[[128 141  99 109 134]
 [157 137 111 110 117]] ans = 128, 117

[[129 139 127 124 130]
 [125 102 126 142 133]] ans = 129, 133

[[104 121 138 114 129]
 [119 122 115 131 135]] ans = 104, 135

[[118 131 105 133 134]
 [133 124 130 113 121]
 [119 118 121 122 116]] ans = 118, 116

[[134 128 128 101]
 [128 129 127 143]
 [126 127 126 143]] ans = 134, 143

[[155 140 128 135 135 129 122]
 [111 132 127 128 120 126 126]] ans = 155, 126

[134 151 136 101 114 121] ans = 134, 121

[104 131 144 121 137 124] ans = 104, 124

[123 105 112 114 110] ans = 123, 110

[[134 112 138 125]
 [118 104 128 111]] ans = 134, 111
---
[[126  98 125 117 118 133 142]
 [148 134 135 149 109 142 151]] | 133

[[108 120 130 123 102 105]
 [107 120 130 123 102 105]] | 102

[[130 145 122 105 137]
 [125 146 131 115 138]] | 105

[[129 141 128 131 124]
 [106 139 113 122 137]] | 131

[[127 140 146 138 129]
 [151 120 123 108 142]] | 138

[[114 125 142 148]
 [152 128 119 134]] | 142
---
[[137 127 131 121 114 125 132]
 [125 135 119 130 151 126 114]
 [128 122 135 128 112 130 139]] → 112

[[127 125 124 131]
 [136 133 135 125]
 [110 107 102 131]] → 107

[[112 124 130 149 105]
 [146 129 125 105 144]
 [125 118 131 132 103]] → 131

[[108 125 116 102 119 110 105]
 [122 125 136 112 114 116 137]
 [117 128 112 109 123 112 109]] → 123

[[145 130 119 129 126]
 [104 131 131 125 145]
 [147 125 126 126 124]] → 126

[[135 121 106 130]
 [141 124 134 113]
 [135 124  99 140]] → 124

[[118 149 123 122 117]
 [123 131 148 121 106]
 [145 108 145 124 129]] → 145

[[106 116 117 130 111 108 122]
 [135 135 140 126 132 105 134]
 [125 139 116 152 117 122 136]] → 117
---
[135 101 128 132 121 138] | 138, 135

[[113 116 110 124 117 128]
 [147 142 141 142 150 118]
 [151 143 130 147 147 121]] | 151, 150

[100 145 146 125 147] | 147, 146

[137 139 154 126] | 154, 139

[150 138 141 137 142] | 150, 142

[130 117 106 140 113] | 140, 130

[125 121 140 129 153 112] | 153, 140
---
[[138 121 111 115 141 126 142]
 [157 120 130 144 146 156 126]
 [147 123 132 142 141 149 125]] Answer: 141

[[131 150 130 107 103]
 [129 105 129 151 106]] Answer: 130

[152 146 132 106 115 134 148] Answer: 115

[[ 99 138 137 140 151]
 [113 129 121 127 120]] Answer: 137

[152 105 135 132] Answer: 105

[[125 123 142 144 130 136 126]
 [133 130 151 116 119 137 128]
 [128 120 108 126 132 101 125]] Answer: 130

[[136 134 133 128]
 [147 154 124 146]
 [143 143 126 142]] Answer: 134

[[131 122 147 150]
 [128 140 126 133]
 [140 116 122 121]] Answer: 122

[122 117 157 127 113 118] Answer: 127

[[126 107 132 112 102 141]
 [127 107 133 117 101 137]
 [129 148 130 140 152 116]] Answer: 112
---
[[134 109 120 126 118 127]
 [130 144 142 150 126 127]] → 120

[148 155 124 127] → 124

[[118 119 150 137 104 116]
 [111 137 136 151 116 100]] → 150

[138 108 126 120 132 156] → 126

[158 153 112 111] → 112

[142 137 124 157 118 136] → 124

[[117 120 143 120 117 152]
 [125 118 115 127 122 137]] → 143

[[148 130 140 154]
 [130 126 130 138]
 [125 144 147 126]] → 140

[134 112 123 126 100 119 118] → 123

[107 106 128 105] → 128
---
[[153 113 131 123 120]
 [150 105 127 113 130]]	131

[131 140 121 104 104 151 157]	121

[[124 126 128 129 128]
 [114 146 152 126 111]]	128

[[136 106 127 120 109]
 [117 123 136 132 130]
 [134 137 131 127 128]]	127

[125 142 140 127 124 147 152]	140

[144 129  99 115]	99
---
[130 131 120 115 124  98 134] out 134
[126 126 149 117 110 117 125] out 125
[153 106 108 142 127] out 127
[105 107 109 143 139 111 109] out 109
[105 105 106 111 107] out 107
[100 118 157 144 149 125] out 125
[123 127 121 130 127 134 150] out 150
[124 145 138 135 154 131] out 131
